name the system of each run:
T, run 1 (10 x 18):
[[-37,19,13,14,-1,-31,-52,-13,-28,-31,-30,-8,-9,12,11,22,-47,28],
[34,27,-65,-46,3,2,11,8,-12,10,47,-4,-1,3,-23,29,31,17],
[-12,-34,25,-1,18,19,47,-17,41,-39,-1,8,30,-41,1,-33,5,-32],
[-3,-24,68,25,-14,-2,-63,29,-7,38,-30,15,-6,27,-4,10,13,5],
[21,29,-61,11,-15,-7,29,-25,-57,38,4,4,-30,24,30,-16,-28,6],
[-32,31,-25,-16,-1,2,-3,-10,51,-55,8,-58,7,-55,0,23,-22,10],
[0,-26,27,-18,28,-15,3,50,24,-17,26,31,10,51,-57,15,53,-13],
[28,-44,31,6,12,10,6,-56,-55,18,-32,58,26,-10,21,-39,-18,0],
[13,22,-8,21,-55,24,-39,11,7,61,-11,-61,-30,-51,50,16,3,8],
[-47,49,-44,17,5,-14,52,36,28,-35,21,-21,-39,61,-7,-11,-18,-23]]
Y, run 2 (10 x 18):
[[-23,35,-16,5,5,24,-17,-12,5,14,-32,-12,17,22,-16,-17,-19,18],
[40,-5,-18,0,-15,-6,5,-31,20,12,11,-3,2,-1,-38,22,-8,-38],
[1,-36,9,-2,9,-15,25,12,-16,-39,6,20,-7,-23,23,1,13,-28],
[-6,-5,14,-10,19,7,-12,29,-11,3,-16,-7,4,23,30,-24,7,52],
[-3,31,2,15,-31,-4,-18,-23,14,52,17,-19,-6,7,-14,9,-11,16],
[-19,10,-19,6,-10,6,1,-14,0,-32,-2,14,-10,-32,-24,24,-15,-54],
[15,-25,-21,-26,41,12,29,25,-3,-34,-15,9,13,17,-5,-19,14,-2],
[24,-24,33,6,-7,-32,2,-16,9,36,13,-21,20,17,28,-16,14,39],
[-22,20,29,20,-37,2,-48,-8,-21,15,5,18,-24,-22,15,26,-12,-8],
[-21,31,-53,-9,15,47,18,27,-4,-13,-10,7,-35,-5,-28,-2,-23,-12]]
H, run 3 (10 x 18):
[[29,2,-9,2,-29,-28,-31,-54,-24,27,1,-21,14,-38,10,31,-9,8],
[2,9,-17,0,-20,55,8,39,11,-8,-3,10,-27,-32,20,0,21,-62],
[-18,-18,15,-9,48,-2,21,28,22,-34,-12,8,-5,48,-30,-24,-20,31],
[9,-7,3,5,-9,-73,-11,-48,-32,27,19,-13,27,9,4,20,8,34],
[6,31,-4,5,-47,51,-15,-10,-1,13,6,8,-7,-51,43,1,8,-45],
[-4,-13,-4,-12,35,48,8,57,34,-16,-24,3,-32,18,-45,-10,-17,2],
[-16,-25,-5,10,24,-88,27,-29,-22,-6,8,-17,25,34,-17,2,0,28],
[17,26,16,0,-49,5,-40,-44,-18,0,10,8,24,-28,64,12,10,-22],
[23,2,-9,-16,1,82,3,57,27,24,1,15,-45,-12,-23,-6,3,-11],
[-51,-31,-5,17,48,-51,46,2,4,-15,-12,-18,-1,15,-47,-16,-17,31]]
P, run 4 (10 x 18):
[[55,-34,-9,-26,-3,7,4,36,-6,26,14,-23,-4,-27,43,6,52,20],
[-51,-21,66,36,-1,12,4,29,13,-3,-13,12,-35,-9,26,-31,-23,10],
[-36,47,-15,7,-1,-6,-48,-21,-14,-1,-18,7,-3,33,-59,28,-42,14],
[36,34,-67,-14,-24,-11,45,-38,6,22,46,-22,18,-4,2,4,21,-22],
[25,-60,28,-16,22,10,27,22,29,-55,-8,6,20,-35,25,-12,31,-39],
[-7,-34,53,4,25,-3,-46,37,-42,26,-35,35,-8,44,-7,-9,5,50],
[-24,47,-24,28,-31,0,-5,-42,-17,49,5,-33,-39,-23,14,-3,-63,48],
[-23,44,-43,2,-30,7,6,4,51,-43,21,-29,0,-28,-24,41,15,-81],
[35,-26,5,-32,37,-3,41,9,6,-34,18,54,47,77,-15,-28,46,-29],
[43,-74,35,-20,36,-20,-8,-24,-35,23,-21,-4,14,-40,20,-15,-16,91]]
U, run 5 (10 x 18):
[[-18,11,-49,-3,14,24,8,23,-1,-16,-29,-10,-7,-12,-29,8,5,-34],
[16,-14,1,3,21,-23,27,-1,9,-17,-8,0,18,62,4,-24,-2,-2],
[35,-26,46,-4,-18,-24,-28,-23,0,10,19,7,12,-11,19,19,8,11],
[-25,15,-9,1,-15,38,-7,17,-32,26,6,22,-30,-47,10,2,8,0],
[-38,19,-29,9,21,12,19,14,22,-17,-25,-33,-13,12,-19,-19,-33,16],
[26,1,-3,-2,-5,-46,-7,-21,25,-11,11,-17,31,50,-25,22,11,-18],
[37,-22,16,-17,-11,7,8,-24,-29,-6,23,48,13,-25,29,-2,20,-23],
[-17,-25,17,0,17,43,-8,43,-9,15,-32,-2,-28,-40,14,-19,-4,33],
[-49,33,-8,35,-9,-29,-5,7,12,33,-5,-38,-17,39,-24,1,-16,22],
[20,34,-28,-11,-22,-25,1,-55,13,-44,26,-3,21,7,-2,29,-22,-38]]
A, run 6 (10 x 18):
[[23,3,-57,6,-13,-12,59,21,-18,15,39,9,-41,12,-5,11,22,-52],
[-29,-14,25,-23,30,-11,19,-8,25,-88,1,-1,40,-17,33,-21,-1,12],
[25,-10,41,-6,-6,-7,-55,3,-3,60,-2,10,36,43,-27,9,43,28],
[-2,5,-8,34,-20,35,36,-40,-17,49,-2,17,-46,-39,9,-33,-59,-3],
[-39,15,-36,-8,7,-9,-37,44,1,-54,-27,-44,-24,-38,-6,50,-4,-9],
[19,14,-22,-7,4,-27,43,16,13,-12,38,16,20,93,-7,-12,43,-37],
[35,-40,53,-18,11,-4,7,-73,21,-23,9,13,44,-39,20,-22,-30,33],
[-13,-19,21,17,-14,27,-56,36,-43,78,-36,8,-12,-39,-12,18,42,11],
[-47,57,-47,28,-6,33,43,23,-2,-1,-2,-5,-65,33,15,-33,-57,-4],
[16,10,-30,-28,1,-65,-15,-19,47,-79,27,-54,18,1,-25,66,-12,-6]]
U, run 7 (10 x 18):
[[35,14,-26,-2,-15,16,-16,-15,5,0,-22,-12,11,9,9,9,-4,-37],
[32,-26,2,-7,8,5,32,18,4,-6,21,20,-31,5,-2,-4,-5,-11],
[-37,-20,29,3,16,-29,-11,9,-12,-12,-3,2,11,-8,-1,2,13,30],
[-11,36,-9,5,-21,15,-27,-16,-9,27,-12,-10,17,9,18,-6,4,9],
[26,5,-19,0,-11,21,25,-9,30,2,15,-9,-27,-15,-12,4,-29,-22],
[-12,-28,1,-3,24,-26,9,18,-8,-33,-2,13,2,5,-30,17,14,-16],
[-3,3,10,-5,7,-8,-11,-12,-31,4,-14,9,34,26,34,-24,15,25],
[26,5,12,6,-28,23,-11,-8,27,35,8,-25,-20,-27,21,0,-15,11],
[-32,6,-11,13,-2,-1,12,17,1,-7,13,11,-34,-16,-41,22,-7,-28],
[-15,7,-24,-15,33,-15,7,-10,-19,-44,-20,5,32,31,-3,-10,-5,9]]
Y, run 8 (10 x 18):
[[-39,22,7,0,-4,27,-35,6,-10,-39,-34,6,20,-19,27,0,4,-24],
[33,0,-12,-15,16,39,13,16,21,20,0,14,-12,41,-39,-16,-13,7],
[4,-30,2,20,-8,-59,30,-36,0,15,20,-23,-2,-28,-3,12,-9,4],
[-20,8,7,-10,-3,2,-45,24,-33,-37,-22,16,16,-2,36,16,28,-18],
[17,23,-7,-9,2,55,21,15,25,25,13,7,-20,29,0,-34,-17,21],
[-10,-24,9,19,-4,-46,9,-33,24,13,8,-33,-2,-34,-43,25,-21,8],
[-21,4,-11,-4,1,-14,-18,11,-51,-33,-15,34,23,13,17,12,38,-40],
[42,8,-4,-18,5,55,19,5,24,4,0,-3,-7,14,37,-41,-20,24],
[-6,-28,31,20,-10,-38,-10,-1,30,35,20,-30,-20,-25,-45,33,-4,21],
[-57,26,-18,16,-2,-19,-3,-2,-57,-26,-11,34,10,12,14,1,14,-36]]
A, run 9 (10 x 18):
[[-8,4,-26,0,-5,-16,-9,28,7,-31,-20,-35,16,0,20,20,37,-43],
[32,-7,31,-13,4,7,10,0,16,-21,21,38,10,56,13,-18,1,-10],
[11,-33,27,-9,10,-9,-6,-29,-10,28,10,6,-2,-43,-20,4,-18,55],
[-47,21,-25,30,-17,9,-5,18,-32,41,-27,-15,-11,-23,10,-6,22,-14],
[-5,45,-24,-5,-6,20,0,10,32,-51,-1,-10,-15,38,8,1,-36,-24],
[50,-40,6,-22,13,-44,10,-17,20,-19,33,0,13,7,-40,35,9,-3],
[-9,-38,23,10,10,-2,21,-15,-44,27,-16,30,33,-26,32,-39,36,2],
[-24,37,13,1,-11,57,-50,25,6,21,-29,-15,-17,-1,27,-15,-22,43],
[0,25,-27,21,-25,-22,11,6,29,19,37,-23,-56,14,-51,41,-30,-19],
[-11,-20,-30,-7,21,-46,41,-31,-22,-72,1,15,33,-13,-1,7,7,-50]]
P, run 10 (10 x 18):
[[-19,30,4,-11,-5,20,-16,22,7,-16,14,-1,-17,9,22,-2,-10,25],
[-19,15,4,-2,-2,3,9,-16,31,12,27,-1,9,-3,-40,1,-1,7],
[4,-18,-4,5,5,-14,12,-28,-14,-1,-11,14,26,-10,-13,-1,13,-30],
[29,-17,-11,-7,5,13,-11,18,-22,1,-29,-3,-4,2,26,-3,4,-2],
[-3,2,11,9,-7,-1,0,20,16,11,11,-18,-33,6,10,0,-17,24],
[-37,21,6,7,-8,-16,-2,-18,8,-18,20,8,3,1,-18,10,-10,-6],
[13,11,-25,-18,4,13,2,-17,-9,-3,0,13,29,2,-10,-1,18,-14],
[31,-34,3,-3,8,7,18,9,7,17,-9,-13,-2,-11,9,-14,9,3],
[-20,-18,29,21,-1,-18,-16,14,-9,-4,-15,-2,-20,0,10,4,-13,7],
[-18,42,-18,-1,-12,6,-18,-8,-13,-1,8,6,-8,17,-1,7,-17,7]]
T, run 11 (10 x 18):
[[-52,15,11,1,2,54,37,5,30,-2,17,17,4,-49,-5,-37,12,-12],
[-22,-10,32,30,9,-7,-33,8,17,36,-44,-11,17,44,-49,-4,0,7],
[50,-8,-42,3,-7,-41,4,-36,-45,6,-11,-4,-2,23,14,18,-19,-16],
[5,7,-14,-26,-9,24,-2,16,16,-49,14,-19,-17,-59,42,17,-3,-4],
[-30,-3,35,-4,16,14,16,46,28,8,27,18,-7,32,-22,-22,26,26],
[-9,-7,17,22,1,-29,0,-62,-28,27,-13,25,33,19,-19,-16,-16,5],
[31,10,-36,-1,-31,13,-33,-3,-10,12,-17,-29,-10,-43,12,38,6,-34],
[-6,-2,-20,-6,19,24,39,53,25,-31,1,-13,-35,16,13,-20,-6,-7],
[-25,-12,46,-4,21,-37,-11,-25,2,-15,10,12,26,23,-14,-10,-15,56],
[26,7,-12,-5,-31,-9,-15,-32,-29,41,24,21,19,-16,-5,25,37,-26]]
H, run 12 (10 x 18):
[[-31,29,-16,-13,7,31,-19,-8,21,9,-3,-14,9,-32,-53,12,-10,25],
[10,-15,-30,10,10,-16,14,-6,9,3,-35,-26,33,13,-22,-2,25,-40],
[37,-30,31,6,-6,-9,3,-19,-5,-23,-8,20,2,14,43,-13,-19,-18],
[3,-4,11,-10,-4,10,-15,27,-27,19,24,24,-41,-14,3,17,0,30],
[-57,32,-28,9,5,2,24,10,6,7,7,-23,-1,-11,-8,-14,7,16],
[8,12,0,2,-3,-11,-23,-25,36,-22,-21,-26,35,25,-15,10,-12,-16],
[57,-28,-2,-12,-5,-1,10,-15,-16,10,14,31,0,2,-6,10,10,-30],
[-25,-23,20,-1,14,19,12,19,-23,-5,-6,20,-15,-41,27,-22,1,19],
[-36,25,1,17,-6,-13,-24,29,5,17,-13,-33,-9,33,4,2,2,30],
[15,31,-30,3,-20,-15,20,-44,22,3,29,-12,0,18,-16,8,-26,-18]]

runs to name:
run 13 (2 x 18):
[[-44,32,-1,22,-25,-26,9,-38,10,-36,19,4,4,-7,-1,12,-21,-43],
[37,11,-34,-45,17,28,-6,3,-5,-29,3,26,37,18,-19,8,31,-23]]

P
run 14 (2 x 18):
[[13,1,-18,-3,4,16,-13,46,-27,13,-3,15,-62,21,-14,18,-21,13],
[-24,4,-32,-14,26,-21,42,-24,-12,-12,10,-23,19,-18,15,-24,-6,51]]

T
run 15 (2 x 18):
[[58,6,-50,-20,-7,16,-2,11,-7,-8,-4,-20,-33,0,20,20,-21,-7],
[-24,-13,11,-9,15,-10,37,17,27,-38,30,-13,-16,-24,14,-11,-6,27]]

T
run 16 (2 x 18):
[[25,-15,41,13,-15,2,-30,-40,-3,-19,-30,20,24,7,30,-6,-25,-30],
[38,-10,-21,-15,-1,26,-3,40,-35,31,10,23,-52,-3,2,14,2,13]]

H
run 17 (2 x 18):
[[-5,-34,17,-2,32,16,5,12,-26,-7,-38,31,15,7,0,-29,7,0],
[9,-6,17,19,-11,-17,-21,-4,-7,44,-15,-27,-12,16,20,-6,-17,45]]

U
run 18 (2 x 18):
[[-1,35,2,27,-47,-13,-7,-30,7,36,26,-8,-9,14,12,7,-8,-16],
[9,12,-25,-20,6,48,0,-8,10,-25,-3,23,-18,-31,-35,12,-32,-26]]

H
run 19 (2 x 18):
[[-28,27,-34,15,-1,3,16,16,8,14,-5,-19,-9,20,-20,-4,5,-12],
[5,-8,-5,-11,24,-17,-3,-17,11,-42,-19,-6,22,17,-23,7,-21,1]]

T
run 20 (2 x 18):
[[-16,9,-28,18,-2,-7,16,12,-11,21,1,-7,-44,2,-29,11,-23,1],
[-11,14,-37,-6,4,-27,18,-9,0,-47,1,-23,15,2,18,7,1,-19]]

A
run 21 (2 x 18):
[[-25,17,4,24,-20,-29,22,-18,4,-16,21,9,1,22,11,-6,-4,-39],
[21,-3,1,-32,18,12,-25,-20,-8,-39,-8,24,28,-5,-14,14,-8,4]]

A
run 22 (2 x 18):
[[4,-6,8,-13,15,6,-5,12,-1,-37,-9,26,20,29,-5,-3,15,-26],
[35,-26,24,-6,1,18,-8,-14,-8,24,-2,17,-8,-16,2,-8,-17,22]]

T
run 23 (2 x 18):
[[-11,-24,42,-22,31,-18,-24,10,58,-48,-7,-27,36,8,-30,11,4,34],
[27,-21,18,31,-17,-32,-2,-32,-39,79,-6,23,16,39,-8,-12,19,-7]]

A
run 24 (2 x 18):
[[-9,4,27,37,-32,-73,-14,-12,11,18,9,-33,15,55,17,13,18,-15],
[12,35,-33,-17,-12,16,-14,-18,-40,-47,11,52,-21,6,-1,29,-33,-42]]

T
run 25 (2 x 18):
[[-17,-14,51,4,-12,28,-6,12,16,-6,16,23,-20,-45,13,-4,0,-5],
[-40,17,-12,8,17,6,-12,31,-21,23,-21,10,-10,39,-35,-6,4,19]]

H
run 26 (2 x 18):
[[43,-30,-24,-31,30,13,-19,7,10,-15,-36,-26,15,-19,-26,19,-4,17],
[6,-11,13,22,-22,-31,25,14,-3,40,29,2,0,30,18,-9,49,-22]]

Y
run 27 (2 x 18):
[[28,40,-34,-4,-30,19,-65,18,-38,22,-21,1,-23,24,9,41,1,-17],
[1,28,-38,-3,-12,30,64,12,52,-21,46,-14,-40,-15,-4,-9,-18,-36]]

Y
run 28 (2 x 18):
[[11,11,-10,11,-29,-17,-3,-24,-25,16,0,-7,16,-4,48,-3,18,-17],
[2,14,13,-19,-7,52,-15,17,15,-22,12,28,-15,-20,4,2,-6,-13]]

A
run 29 (2 x 18):
[[-2,-30,-25,-5,28,-35,-2,29,-13,-71,-45,-40,-11,-8,31,17,-15,-5],
[8,30,17,-12,-14,-7,-18,31,7,12,33,7,19,80,25,-7,49,14]]

U
run 30 (2 x 18):
[[30,-10,36,-18,2,21,-39,20,50,-31,3,4,-17,12,-33,30,-23,-3],
[-14,-7,-20,-10,15,-28,27,-13,-50,35,36,37,7,-1,-39,5,33,23]]

U
run 31 (2 x 18):
[[-39,26,-28,8,-10,1,2,-2,-48,10,7,38,-2,-6,-16,11,24,-33],
[12,7,-29,-18,21,56,-6,3,22,-10,-45,-20,16,-13,-11,-18,-16,6]]

T
